In the rows, zero is written as 128.
name the system of each run:
seq 1, B (11 x 18):
[[114 149 131  85  91 158  97  82 148 176 186 129 125 162 116 134 125 154]
 [ 98 177 144 183 120 134 139 142 123 165 153 195 127 128 144 110 164 111]
 [111 120 138 152 128 149 141 128 129  74  51 166  89 156 103 136 145 104]
 [148 113 154  92 167 128 132 102 134 103  74  99 122  88 191 120 109 106]
 [137 129 130 107 122  64 145  90  97 106 181  80 102 122 124 113  88 144]
 [128 150 116 142 144 188 111 104 136 155 204  94 139 153  89  93 135 135]
 [100 136 129 213 135 136 129 183 116 132 126 158 179 108 108  99 138 118]
 [108 103 119 125  98 142 124 149 150  76  41 123 160 144 102 161 113 123]
 [136 156 129  71 124  95 112 117 153 144  98  94 152  88 186 166 104 111]
 [154 175 108 105 101  65 141 102 106 140 185 124  99 152 105 159 135 121]
 [166 155 133 146 173 180 114 127 139 152 169 147 117 158 102 123 196 116]]
seq 2, P (11 x 18):
[[124 159 117 138 123 177 108  59 146  91 125 134 171 147 136 104  95  94]
 [ 98 207 154 178 154  89  97 122 139 111 107 130 149  90 137 101 129 117]
 [162 163 102 138 110 109 109  87 113  96  88 114 175 125  77 151 137  85]
 [148 168 180 146 146 127 130 122 139 117 135  80 167  92 143 130 203 121]
 [122 123 133 136 105  81 125 166 101 133 138 109 154 101  62 182 161 101]
 [145 101 133 123 111 182 166 142 136 123 164 106 168 133 144 167 189  93]
 [ 90 117 132 137 138  94 155 214 132 141 154 141 118  99 153 171 142 110]
 [157  95  56  96 121 145 158 150 137 117 145 139 129 156 149 183 109  91]
 [141 142 110 127 173 117 149 173 163 129 167 129 101 133 206 124 128 161]
 [155 113  51 119 134  86 110 156 127 123 131 154 102 162 105 143  93 172]
 [175 109 101 129 132 162 121 109 152 125 133 136 123 155 169  92 155 207]]
seq 3, B (11 x 18):
[[ 78 116 158 115 130 166 131 105 146 123 197 135  78 128 152 134 166 123]
 [ 77 108 104 175 147 150 152 136 111 114 151 156  82 100 144 109 125  80]
 [116 101  84 146 155 162 167 145 139  76  98 105  99 150 144 112  80 108]
 [139 131  84 121 177 116 114 142 134 134 104  80 129 109 147  96  45 135]
 [168 152  82 134 106 103 125 118 113 151 142 100 163 159 101  95  68 166]
 [144 184 137 147 121 142  91 141 150 176 123 122 177 162  93 105 137 178]
 [126 152 161 156  84 111 107 131 113 155  70 175 177 119  97 133 167 131]
 [125 136 193  96  84 121 142 108 143 104  72 134 137 140 138 174 179 122]
 [112 138 186  82 139  95 125  95 119 128 141 120  88  88 149 167 162  84]
 [139 114 139 121 139 130 169  95  98 100 204 128  87 136 125 141 154  76]
 [117 102 128 154 204 167 134 157 136  92 186 124 107 128 124 110 135 107]]
seq 4, U (11 x 18):
[[143 138 188 101 196 110 130 135 116 108 139 127  89 147  88 146 134  85]
 [160  80 102 135 164 118 143 131  80 113 170 126 154 105 116 118  87  78]
 [138  94 147 130 148 136 134 120 150  43 186 118 154 149 148 125 143 157]
 [ 97 110  77 151 164 157  62 151 165 106 133 148 159  87 141 128 125 135]
 [112 156  76 154  76 133 153 117 163 100 110 121 150 119 197 136 135 137]
 [116 202 118 124 145 111  93 139 178 138  82 106  91 127 132 147 159 153]
 [168 161  69 140 102 101 143 129  95 195  95 103 116 112 111 127 127 116]
 [180 129 175 108 109  99 164 128 106 145 131 101 110 164 102 135 183 169]
 [140  63 145 106 143 136  98 159  93 185 130 147 132 110  74 138 141 130]
 [121  61 164  99  78 150 177 127 108 132 161 148 157 139 162 140 122 118]
 [ 69 114 176  90 165 148 105 154 167 115 150 161 104 146 145 150 105 124]]
seq 5, T (11 x 18):
[[130 104 102  79 126 136 109  94 165  49 124 114 111 153 131 174 128 136]
 [114 155  87 127 148 122  80 106 145 152 199 121 131  80 168 117 129 137]
 [108 138  53 186  91 127 160 143 120 115 140 124  98 157  99 108 114 148]
 [137 141 125 161 169 187 112 161 161 152  61 125 127 120 142 101 167 145]
 [142  92 140 120 103  74 152 148  94 147  70  95 135  81 152 118 106 153]
 [147 132 152  63 103 150 119 104 150 141 117  69 128 176  87 154 131 153]
 [117 146 165 121 133 115 102 134 103 211 193 153 147 112 112 116 127 124]
 [121 104 137 149  92 139 181 140  99 110 133 186 123 193  94 133 116 105]
 [121 128 179 113 179 158 111 130 157 108  94 181 128 123 179 136 144  99]
 [127 111 109 100 120  64 143  97 104  86 131 127 112  95 169 143  75 100]
 [139 175  96 112 155 150 109  81 167  87 166  86 100 168 112 131 128 133]]
seq 6, Q (11 x 18):
[[120 152 107 144  95 102  75 104 148 130 143 174 158 132 143 105 127 203]
 [ 99 163  82 158  76 140  89  99 140 149  89 178 125 121 123 130 155 137]
 [101 169 142 154  86 139 152  93 126 152  71 131 101  99 164 117 168 107]
 [100 155 149 126 134 133 147 116 118 152  79  67  57 108 107 122 139  99]
 [149 108 163 110 151 165 155 101  96 154 144  60 104 124  94 106 135  94]
 [115  94 182 126 143 132 139 148 106 128 190  83 148 140  77 105 107 141]
 [115  82 142 128 130 150 108 151 125  96 157 142 200 150  77 140  94 115]
 [113 135 147 128 109 103 123 137 145  79 138 161 215 132 159 150  94 113]
 [121 190  95 123 126  84 112 128 163  77 110 153 147 144 144 174 104 102]
 [181 199  92 144 148 101 137 100 133 109 122 149 115 133 162 143 164  95]
 [165 162 114 168 156  77 141 136 111 122 122 128  71 116 125 117 189 150]]
seq 7, J (11 x 18):
[[129 107 112 137 152 146 157 178 107 186  70  96  88 100 125 119 123 104]
 [165  86 165  89 116 130 198 146 104 132 102  80 134 156 137 127  97 128]
 [128 136 191  72 179 122 113 149 143 154 138 112 130 157 121 124  66 139]
 [140 118 141 129 135 122 126 140 102 139 186 189 165 177  96 114  76 122]
 [100 153 158 153 128 123 117 135 157  67 121 205 155 171 137 133 120 136]
 [110 139  86 141 120 103  79  95 126 111  87 201 132  95 143 132 106 105]
 [132 143 108 130  67 114 131  37 122  87 124 128 123 118 156 125 154 132]
 [ 99 175 120 138 140 131  91  80 139 135 132  82  73  91 114 109 166 138]
 [139 109 101 181 125 157 150 123  87 148 145  83 112 101  81  94 172 115]
 [113 108 170 151 141 152 161 179 138 111  90  56 144 107 122 122 162 133]
 [135  94 128  95 149 134 124 180 119 173 102  81 171  95 117 148  85  98]]
seq 8, J (11 x 18):
[[154 146 136 124 196 156 128 160 171 109 121 124  96 143 150 152 187 121]
 [159  68  93 133 156  76 138 175  89 140 140 148 113  85 149 131 121 134]
 [144  72 132  73 111 147 136 127 163  83 135 113 126 168 150 158 138 184]
 [104 131 112 108 161 135  85 154 153 192 166 150 111 112 170 111  98 165]
 [124 107  75 145  67 134 169 144 118 130 152 156 116 190 110 130 114 162]
 [117 165 136 137 151 163 126 140 174 134  55 153  98 158 168 107 129 153]
 [147 110 102 131 102  83 138 112  75 168  81 151 103 113 123  99  82 137]
 [138 131 189  95  99 153 138  67 134 109 100 108 113 181 116 109 135 164]
 [ 88 147 176 140 162 125  86 122 105 188 139 145 107 101  98  81 106 126]
 [105  92 146 163  79 154 167 119  91  99 133 144 153 159  71 120 128  99]
 [ 76 157 181 136 156 153 116 130 161 102  77 125 148 102 158 125 115  86]]
seq 9, T (11 x 18):
[[168  92  95 134 126 129 135 122 101 101 127 154 166  97 128 171 168  65]
 [124 131 137 123 123 101 152 142 161  67 175 113 123 126 176 166 182 149]
 [106 116  47 118 137 120  89 157 143 133 146 122 108  90 112 183 139 106]
 [169 119  66 152 126 154 175 153 136 145 174 105 129 137 174 116 156 149]
 [103 118 105 136 151 112 116 211 158 141  96 124  87 130 124 140 133 184]
 [187  77  79  98 125 154 126 138 114 186  89 121 144 120 145 123 117 150]
 [132 125 168  88 104 102 140 141 145 158 141 118 106 166 154 120 120 216]
 [117 116 115  90 116 144  83 120 118 198 110 171 100 148  80 135  97 130]
 [149 125 167 128 113 153 173  93 103 160 147 175 116 167 169  83 119 136]
 [ 76 130 176 110 145 112 117 121 132 107  86 171  61 147 117 125  93 123]
 [153 117 130 105 153 159 120  51 105 124 117 129 123 112 150  97  92  75]]
seq 10, K (11 x 18):
[[106 169 127 132 186 129  99 119 135  96 167 137 133 131 101 138  92  58]
 [138 166 110 187 157  96 144 118 123  56 175 137 153 120 146 107 123 104]
 [120 158  85 166 165 113  78 133 167  61 119 120 134 102 125 136 161 143]
 [159 139  63 160 124 127 106 107 124 130 122 101 165  61 157 125 169 121]
 [140 153  97 131  86 103 131 140 152 141 131  73 133 106 148 152 187 182]
 [152 132  93 115 121 158 123 164 132 208 120  99 122 114 108 159 184 124]
 [175 101 145 117 105 112 195 181 101 177 133 121 131 140 144 150 164 137]
 [146  78 160  65 149 130 130 183 139 144 121 142 109 162 117 177 136 141]
 [155  65 143  81 146 133 138 132 100 154 169 177 138 141 150 132  89 110]
 [105  96 135 100 120 115 128 130 142  94 177 182 108 180 150 131  78 167]
 [ 98 119  85 135 151 168  95 111 144 126 131 197 100 149 142 104  79 119]]
seq 11, K (11 x 18):
[[135 116 128  99 115 134 127 108 142  70 145 128 148 204  90 137  73 147]
 [125 162 149 150 175 155  80 111 141 149 146 192 159 137 142  77 100 128]
 [115 145  99 172  79  73 128  99 103  76 107 183 133 136 110 123 116 134]
 [117 174 136 128 134 171 101  73 171  99  79 132 113 123 159 128 170 116]
 [115 163 124 145 118  72 122  97  89 162 121 104  96  58 130 110 140 111]
 [124 135 129 132 100 153 163 106 135  95 137  49  99 149  89 144 180 126]
 [116 127 171 155 182 149 124 181 119 179 138  92 136  82 119 104 158 115]
 [134  76 122 137  98  95 165 179  99  95 125  97 172 124  89 162 121 117]
 [132 125 163  88 160 168 111 162 179 125 134 115 192 140 162 156 121 125]
 [135 141  98 117 123  66 109 155 108 163 171 165 169 117 126 150  75 116]
 [159 158  92 119 112 145 145 113 164  86 156 161 135 205 142 161 140 130]]
seq 12, P (11 x 18):
[[159 155 110 182 194 132 123 166 148  84 149 153 142 135 135 123 171 122]
 [164  88  86 154 135  77 116 161 116  79 105 143 166  95 130 147 147 148]
 [140  96  97 100 101 128 108 119 161 100 136  85 146  99 161 163 176 175]
 [100 137  81 134  86 110 120 153 134 185 165  94 106 100 124 145 162 167]
 [130 129  83 145  72 165 181 149 127 159 117 125  98 178 110 142 157 134]
 [139 115 143 132 153 153 165 186 136 170  67 139  81 141 156 120 148 135]
 [166  75 135  71 136 101 154 149 100 153  86 131 105 139 141 137  76 133]
 [139 107 166  58 152 142 123 107 146 141 170 110 106 165 154 116  88 167]
 [103 130 135 132 141 120  93 124 115 160 189 173 112 156  99  88  79 163]
 [115 119 125 163 110 166 117  83 126  95 119 204 135 173 123  86 111 139]
 [ 98 140 147 153 146 123  88  93 134 104  64 174 112  85 161  93 129 129]]
seq 13, Q (11 x 18):
[[121 165 100 137 111 158 117  79 113 141 161 134 107 150  64 142 150  72]
 [112 144 197 187 132 132 176 126 102 103 151 139 134 122 132  98 173 100]
 [ 98 103 145 146 165 109 115 158 118  74  76 104 115 102  74 138 118 100]
 [168  96 136  96 142 134 127  93 125  88 136  74 178  91 151 143 135  99]
 [112 156 105 125 127  79 119 158 149 111 206  78 146 123 120 156 123 150]
 [158 129  64 158 124 157 138 162 132 125 156 160 165 156  99 164 160  95]
 [144 133 155 167 127  88 175 187 125 118 104 165 160 118 182 132 155 135]
 [147 116 101  92 146  91 112 165 142 118  47 127  95 121 124 175 123 133]
 [192 120 119  69 135 121 130  94 126 167 149 118 116 110 187 144 154 136]
 [110 128 109 121 121  99 129 154 126 166 194 135  62 148 118 130 137 181]
 [129  72 108 143 132 199 130 145 120 154 127 193 112 150 120 118 153 123]]
seq 14, U (11 x 18):
[[126  98 166 173 106 167 144 132 122  75 124 143 169 162  87 112 171 142]
 [ 96 111 164 133 137 151  90 146 142 111  71 144 192  89 124 145 130  92]
 [100 162 127  95  82 109 135 101 147 105 126 109 172 118 159 173  92  81]
 [118 216 126 117 160  98 107 122 157 129 186 124 113 146 121 156 131 102]
 [161 155  68 185 147  84 148 154  94 125 156 158 116 127 104 129 143 100]
 [193 101 130 144 147 113 155 129 114  73 105 132 121 130 134 138 203 135]
 [149  68 120  97 155 119  87 142 127 129 103  96 148  58 141 149 152 137]
 [112  95  97  87  75 136 131 118 146 141 178  83 144 109 165 157 128 154]
 [ 83 153 122 127 129 155 116 176 173 168 177 134  99 148 139 144 154 165]
 [118 131  81 162 116 143 170 186 126 163  87 168  96 150 139 131 116 117]
 [176 134 158  99 144 131 173 134 136 123  51 123  99 171 159 129 122 130]]

runs to name:
seq 15 (2 x 18):
[[141 151 139 185  85 132 197 127  88 145 128 111 164 132 124 100 139  92]
 [102 146 179 125 160 140 129 172 149 110  86  82 124 155  70 145 125 116]]
 => B
seq 16 (2 x 18):
[[ 95 137 172 187 140 149 157 138 111 129 188 137 157 120 141  75 129 112]
 [ 81 112 134 156 132 135 138 168 135  69  69 137 145 135  98 143  93  90]]
 => T
seq 17 (2 x 18):
[[110 166 113 113 117 133  79 125 177 131 123  99 194 133 140 125  81 164]
 [147 201  81 151  94 123 112 115 126 179 131 140 173 146 107 125 109 119]]
 => K
seq 18 (2 x 18):
[[ 70 106 118 170  87  91 134 123 108  74 133 106 134 110  98 107  96 149]
 [114 152 116 144 124 212 102 113 170 121  96  93 175 132 114 125 143 110]]
 => T
seq 19 (2 x 18):
[[127 138 140 145 144 170 124  66 126 106  66 160  92 121 147  97 146  94]
 [134 134 166 146 150  95 168  97 112  74 101  93 100 107 167  87 119 129]]
 => B
seq 20 (2 x 18):
[[170 142 135 150 152  78 102 157 118 105 125 133 194 144  84 118 105 154]
 [170 128 128 139 102 108  89 115 128 103 116 174 200 144 101 142 162 159]]
 => T
seq 21 (2 x 18):
[[146 119 147 177 107 125 149 103  65 139 137 161 128 150  63  86 142 123]
 [ 87 125 211 151 137 145 119 128 140  84  68 137 136 120 114 119 161 127]]
 => J
seq 22 (2 x 18):
[[ 85 152 143 121  67 101 135 144 133 164 104 166 170 127 156 144  82 125]
 [150 193 127 103 103 136 158 106 141 147  86 145 125 179 138 158 113  81]]
 => T
seq 23 (2 x 18):
[[167 133 153 115 116 123 158 108 139  54 132  84 176 157 125 159 153 114]
 [105 163 138 123 148  86  72 145 145 121 176 126 162  84 112 170 157 114]]
 => T
seq 24 (2 x 18):
[[ 86 162 107 157 118 145 101 116 149  84 160 165 133 168  74 147 127 105]
 [139 179 133 194 152 131 144 135 122 113 108 163 167 106 152 116 156  68]]
 => U
seq 25 (2 x 18):
[[167 135 192  84 174 132 108  98 132 140 112  91 124 141 126  93 114 162]
 [134 119 124 112 123 101  78  93  98 156 179 129 137 131  67 107  93 158]]
 => Q
seq 26 (2 x 18):
[[ 84 145 137 136 105 121 154 180 142 149 155  79 180 124 141 128  79 132]
 [141 171  87 117 130 152 130 158 155 143 108 116 164 182  95 160  86  93]]
 => J
seq 27 (2 x 18):
[[145 158  97 116 131  93  91 102 144  92 116  55 134  93 105 157 152 130]
 [171 151  93 141 113 114 132 120 114 145 172  72 160  93 115 150 191 117]]
 => B
seq 28 (2 x 18):
[[131 154 171 135 165  79 121 162 111 143 169  96 125  92  91 148 177 113]
 [140  73  80 134 104 128 154 150  93 114 162 119 131 120  82 172 156  86]]
 => U
seq 29 (2 x 18):
[[ 83 120 180 136  95 158 155 111 126  93  77  85 156 132 107 119 108  98]
 [ 93 173 168 112 145 150 109 122 147 124 122  83 171 136  90 137  88  77]]
 => U
seq 30 (2 x 18):
[[112 138 178 129  96 182 125 109 133 172  92 133 108 147  99 120 186 140]
 [117 110 181 130 111 125 159 133  75 183  84 154 108 105 116 121 133  85]]
 => P
seq 31 (2 x 18):
[[103 117 173 118 109 160 131 121 131 134 138  77 102 172  59 114 134 166]
 [105 108 179 165 144 172 133 157  99 168 120 145 163 122  91  90 117  98]]
 => K
seq 32 (2 x 18):
[[149 165 116  99 127 105 127  78 135 108 170 139  60 186 116 135 131 151]
 [142 132 124 173 185 144 109 114 118 128 149 173  73 135 118  74 164 154]]
 => J
seq 33 (2 x 18):
[[137 135 155 121 205 139 140 162 129 114 111 131 113 171 102 115  70  92]
 [164 102 151 138 159  98 134 131 101  87 130 170 179 145 134 100  68 120]]
 => J
seq 34 (2 x 18):
[[141  99  91 142 144 116 125 159 126 109 169 112 126 169  94  96  84 194]
 [130 109 111 146 143 168  68 148 153 145 107 169 170 145 114  96 117 188]]
 => T
